In the data rows, zero lies at 4.5, halfway between 4 and 5.
Here are some points, one per row:
[5,2,2,7,2,2,2,5,5,3,5,8]
[5,4,4,6,6,5,7,5,6,1,6,5]
[5,5,3,4,2,4,2,3,3,7,4,2]
[5,3,8,5,2,5,5,4,8,8,3,7]
[1,6,8,3,3,6,8,5,5,7,5,3]
[3,6,6,2,6,5,4,4,2,8,5,4]
[4,7,5,1,4,6,5,5,3,6,7,4]
[1,4,5,5,3,5,6,5,6,6,4,2]
[3,5,7,1,4,6,8,4,3,8,5,4]
[7,6,5,9,2,3,0,4,6,6,2,9]
[6,5,0,5,7,4,2,4,6,2,6,5]
[6,4,2,3,4,5,2,3,2,6,4,4]
[2,5,8,2,4,6,8,4,5,7,6,3]
[2,5,4,4,4,5,7,5,6,6,5,3]
[5,4,2,4,2,5,2,4,3,7,5,2]
[7,4,2,6,5,5,2,4,6,3,4,5]
[6,4,2,4,5,5,2,4,3,5,5,5]
[6,4,1,3,7,5,2,4,3,2,5,6]
[4,3,4,7,6,4,4,4,8,3,4,4]
[7,4,4,7,6,5,4,5,6,2,3,6]
[6,4,3,4,5,4,2,4,3,5,4,4]
[6,5,0,5,5,5,0,4,3,3,5,4]
[2,6,8,5,3,4,7,5,6,7,3,4]
[6,4,3,5,7,5,2,3,3,3,5,5]
[2,5,9,2,4,6,7,4,5,6,5,3]
[7,4,3,5,5,5,1,4,4,4,4,3]
[4,5,2,5,4,4,0,3,3,5,4,3]
[2,6,5,3,6,5,8,6,5,5,5,4]
[5,3,4,4,6,3,6,4,5,1,5,5]
[4,4,2,5,3,3,2,4,4,6,5,3]
[5,5,2,2,4,5,4,5,4,4,6,5]
[1,7,7,1,5,5,9,4,4,7,5,2]
[7,3,0,4,8,5,2,3,3,0,6,6]
[6,3,3,4,6,5,6,4,4,2,4,6]
[3,5,6,4,2,4,6,6,6,7,4,1]
[2,4,4,4,5,4,7,4,5,3,5,5]
[5,5,6,4,3,4,2,5,4,8,5,3]
[2,4,5,5,3,5,6,5,6,5,3,4]
[3,4,9,1,4,6,9,5,5,7,6,2]
[3,4,4,4,6,4,6,5,5,2,4,6]
[7,4,1,5,5,5,1,5,2,3,3,6]
[2,5,5,4,4,5,8,5,4,4,6,4]
[4,4,3,5,2,4,0,3,3,9,4,2]
[4,3,4,6,5,2,5,5,5,2,3,5]
[6,7,5,1,4,6,3,6,3,8,4,4]
[7,6,7,9,3,4,0,4,5,6,1,9]
[8,9,7,9,2,0,5,6,4,3,5,6]
[6,5,0,4,7,4,2,4,4,1,5,5]
[6,3,4,4,7,4,5,5,4,2,3,6]
[3,4,9,0,3,6,6,4,3,8,6,5]
[2,5,4,6,6,5,8,4,6,3,5,4]
[3,5,8,3,3,6,7,5,5,7,4,2]
[1,4,7,4,3,5,7,6,5,8,5,2]
[4,3,3,5,6,5,7,4,5,1,5,6]
[3,4,4,5,4,4,6,6,5,3,4,4]
[6,4,1,5,6,5,2,5,5,3,6,5]
[5,5,5,1,4,5,5,5,3,6,6,3]
[2,4,6,4,3,5,7,5,5,6,5,2]
[6,5,1,5,6,3,3,4,2,3,6,6]
[3,5,8,3,3,5,8,6,4,7,4,3]
[7,3,9,5,3,4,3,5,5,8,2,8]
[1,6,6,3,3,5,7,4,4,6,6,3]
[6,4,1,5,8,5,2,4,4,2,6,5]
[4,3,2,5,6,5,6,4,4,1,6,4]
[3,4,2,5,6,5,6,4,6,2,5,5]
[2,5,3,5,5,4,7,5,5,3,6,4]
[2,3,5,6,3,5,7,5,4,5,5,3]
[7,3,3,3,7,4,2,3,3,1,5,7]
[6,4,1,3,5,4,2,4,4,4,5,4]
[4,4,9,3,3,4,6,6,5,8,2,5]
[3,3,4,7,3,4,5,7,7,5,3,3]
[5,3,1,6,4,4,1,4,5,5,4,2]
[1,6,7,3,3,5,7,5,5,7,6,3]
[5,4,4,3,4,5,2,4,2,7,4,3]
[3,4,3,5,7,5,7,4,5,2,5,5]
[5,5,4,3,7,5,5,4,3,1,5,6]
[7,7,5,9,0,1,1,5,7,6,3,9]
[5,7,4,2,4,5,5,5,4,7,6,3]
[3,6,9,1,3,5,8,5,4,7,5,3]
[7,3,1,4,5,4,3,4,2,2,4,5]
[3,6,9,2,4,6,7,5,4,7,5,4]
[6,3,3,4,7,5,5,4,6,1,6,6]
[5,6,7,2,3,7,4,5,5,8,6,5]
[6,5,1,4,8,5,2,4,5,0,6,6]
[5,6,7,2,4,5,5,5,4,7,5,5]
[3,5,5,6,5,4,6,6,6,4,3,2]
[3,4,5,7,5,4,7,5,5,4,4,2]
[3,5,4,2,5,6,5,4,3,7,5,4]
[6,3,3,7,3,3,0,4,5,4,2,5]
[5,2,4,5,6,5,5,5,5,2,4,6]
[4,4,5,5,4,5,6,4,6,4,4,4]
[5,3,3,4,7,5,6,4,5,0,5,7]
[5,5,5,2,3,4,4,5,3,8,4,3]
[8,6,6,8,1,4,0,4,4,8,2,7]
[4,5,9,1,3,5,7,5,3,8,5,3]
[6,1,8,8,4,2,4,6,8,3,0,8]
[1,5,4,6,6,4,8,6,5,3,6,4]
[6,3,4,4,7,6,4,5,3,0,5,7]
[9,1,6,8,3,4,1,5,7,4,1,7]
[1,6,6,3,4,5,8,5,5,6,5,2]
[5,3,2,4,7,4,3,3,3,0,5,5]
[6,5,2,6,2,3,0,4,4,7,4,2]
[9,7,5,9,1,1,1,4,7,4,4,9]
[9,3,3,5,5,3,1,3,5,2,3,6]
[2,5,7,4,4,6,8,5,4,5,7,3]
[2,4,4,7,4,5,6,5,5,5,5,3]
[6,3,9,6,3,4,4,5,8,6,3,7]
[3,4,4,5,4,5,8,5,6,4,5,3]
[4,3,3,6,4,4,5,4,5,3,5,4]
[5,4,0,6,5,3,1,5,5,3,5,2]
[5,5,4,2,3,5,3,4,2,7,4,4]
[5,5,2,4,4,5,3,4,2,4,4,5]
[7,4,8,3,3,6,3,5,5,7,2,8]
[3,5,2,5,5,4,1,3,2,5,5,4]
[4,6,9,2,4,5,7,6,5,6,4,3]
[6,5,3,4,6,5,5,3,4,1,5,6]
[6,5,1,3,8,4,2,3,4,2,5,4]
[7,8,6,6,1,4,0,3,4,8,3,5]
[2,5,4,5,4,5,8,5,5,3,5,4]
[7,3,3,7,5,3,3,4,6,4,5,4]
[7,4,1,4,7,5,3,5,3,1,6,7]
[4,3,4,5,5,5,6,3,5,1,5,6]
[1,6,6,3,3,5,8,5,4,6,5,2]
[2,6,5,5,5,5,8,5,6,5,6,2]
[4,5,3,6,7,5,7,3,4,0,6,5]
[6,5,9,4,2,4,4,5,6,6,2,7]
[6,4,2,4,7,4,2,4,3,3,5,7]
[6,4,2,4,7,5,6,4,5,0,6,6]
[4,5,8,1,5,5,5,5,3,7,4,4]
[6,3,2,3,8,4,6,3,4,0,5,8]
[1,5,4,6,6,4,8,5,7,5,6,3]
[3,4,9,2,4,5,6,5,3,7,4,3]
[7,2,3,6,6,4,3,3,5,2,3,5]
[7,5,4,9,2,3,0,6,4,3,4,9]
[2,5,3,5,4,4,7,4,5,4,5,4]
[5,5,5,3,3,4,2,4,3,7,4,3]
[2,7,4,5,6,5,8,5,5,6,6,4]
[7,3,2,5,4,3,0,5,4,3,3,4]
[8,2,7,8,5,4,1,5,7,7,1,7]
[1,5,6,3,5,4,8,5,5,5,6,4]
[5,5,9,2,3,5,5,4,3,8,4,3]
[6,3,5,5,5,4,5,4,5,2,4,5]
[6,2,3,4,7,4,4,2,3,1,4,6]
[6,4,3,6,5,4,3,5,5,2,5,5]
[3,4,3,5,5,4,6,4,5,2,6,4]
[2,5,6,4,3,6,8,6,5,6,5,3]
[8,9,6,9,1,1,5,4,3,4,5,6]
[2,4,3,5,7,6,7,5,7,3,5,5]
[3,3,3,5,6,5,7,4,5,2,5,5]
[2,6,9,2,5,5,8,6,4,7,5,3]
[2,6,2,4,6,5,8,5,6,5,5,3]
[8,8,8,9,0,3,4,4,5,5,1,7]
[4,5,7,2,4,5,4,4,4,7,5,4]
[5,7,5,1,4,5,3,5,3,7,4,2]
[5,4,2,3,5,4,4,4,4,5,4,5]
There is one direction along which these points spread out most. How far along it is each point below, from 0 to 99? 50 is the average, and the first point above lies past it.
[3,4,9,2,4,5,6,5,3,7,4,3] 27
[2,4,4,4,5,4,7,4,5,3,5,5] 46
[5,5,3,4,2,4,2,3,3,7,4,2] 50
[5,5,5,3,3,4,2,4,3,7,4,3] 46
[3,6,6,2,6,5,4,4,2,8,5,4] 37
[8,9,6,9,1,1,5,4,3,4,5,6] 56
[6,3,4,4,7,6,4,5,3,0,5,7] 66
[2,4,3,5,7,6,7,5,7,3,5,5] 49
[6,5,9,4,2,4,4,5,6,6,2,7] 43
[5,2,2,7,2,2,2,5,5,3,5,8] 70
[6,1,8,8,4,2,4,6,8,3,0,8] 60
[2,5,7,4,4,6,8,5,4,5,7,3] 29
[5,5,2,2,4,5,4,5,4,4,6,5] 54
[2,6,5,5,5,5,8,5,6,5,6,2] 34
[2,5,4,4,4,5,7,5,6,6,5,3] 36
[7,4,4,7,6,5,4,5,6,2,3,6] 66
[1,6,7,3,3,5,7,5,5,7,6,3] 25
[7,3,0,4,8,5,2,3,3,0,6,6] 80
[4,3,4,7,6,4,4,4,8,3,4,4] 58
[2,5,5,4,4,5,8,5,4,4,6,4] 37
[5,5,4,2,3,5,3,4,2,7,4,4] 46
[7,3,3,3,7,4,2,3,3,1,5,7] 72
[3,5,4,2,5,6,5,4,3,7,5,4] 40
[7,3,2,5,4,3,0,5,4,3,3,4] 71
[5,3,2,4,7,4,3,3,3,0,5,5] 70
[3,4,9,1,4,6,9,5,5,7,6,2] 18
[2,4,6,4,3,5,7,5,5,6,5,2] 31
[5,3,1,6,4,4,1,4,5,5,4,2] 63
[4,4,2,5,3,3,2,4,4,6,5,3] 55
[7,3,3,7,5,3,3,4,6,4,5,4] 65
[2,3,5,6,3,5,7,5,4,5,5,3] 39
[2,4,4,7,4,5,6,5,5,5,5,3] 44
[2,5,8,2,4,6,8,4,5,7,6,3] 22
[5,4,2,3,5,4,4,4,4,5,4,5] 56
[6,4,1,3,5,4,2,4,4,4,5,4] 64
[5,7,5,1,4,5,3,5,3,7,4,2] 40
[6,5,1,5,6,3,3,4,2,3,6,6] 68
[3,4,3,5,5,4,6,4,5,2,6,4] 53
[5,3,4,4,6,3,6,4,5,1,5,5] 58
[4,5,8,1,5,5,5,5,3,7,4,4] 33
[3,6,9,1,3,5,8,5,4,7,5,3] 20
[3,5,7,1,4,6,8,4,3,8,5,4] 25
[7,4,3,5,5,5,1,4,4,4,4,3] 64
[2,5,4,5,4,5,8,5,5,3,5,4] 42
[6,4,3,6,5,4,3,5,5,2,5,5] 65
[4,6,9,2,4,5,7,6,5,6,4,3] 27
[3,4,3,5,7,5,7,4,5,2,5,5] 53
[3,5,2,5,5,4,1,3,2,5,5,4] 59
[7,4,1,5,5,5,1,5,2,3,3,6] 73
[6,4,3,5,7,5,2,3,3,3,5,5] 66
[5,5,2,4,4,5,3,4,2,4,4,5] 59
[6,4,1,5,6,5,2,5,5,3,6,5] 68
[6,4,1,5,8,5,2,4,4,2,6,5] 72
[3,3,3,5,6,5,7,4,5,2,5,5] 53
[6,2,3,4,7,4,4,2,3,1,4,6] 68
[2,5,6,4,3,6,8,6,5,6,5,3] 29
[1,5,4,6,6,4,8,6,5,3,6,4] 43
[2,7,4,5,6,5,8,5,5,6,6,4] 37
[2,6,2,4,6,5,8,5,6,5,5,3] 41
[5,4,2,4,2,5,2,4,3,7,5,2] 51
[4,3,3,5,6,5,7,4,5,1,5,6] 57
[8,8,8,9,0,3,4,4,5,5,1,7] 53
[7,6,5,9,2,3,0,4,6,6,2,9] 68
[4,4,5,5,4,5,6,4,6,4,4,4] 46
[5,5,9,2,3,5,5,4,3,8,4,3] 30
[5,3,3,4,7,5,6,4,5,0,5,7] 63
[7,5,4,9,2,3,0,6,4,3,4,9] 74
[9,7,5,9,1,1,1,4,7,4,4,9] 71
[5,5,5,1,4,5,5,5,3,6,6,3] 40
[2,4,5,5,3,5,6,5,6,5,3,4] 40
[1,5,6,3,5,4,8,5,5,5,6,4] 32
[4,5,9,1,3,5,7,5,3,8,5,3] 23
[2,5,4,6,6,5,8,4,6,3,5,4] 45
[5,5,4,3,7,5,5,4,3,1,5,6] 58
[5,5,6,4,3,4,2,5,4,8,5,3] 43
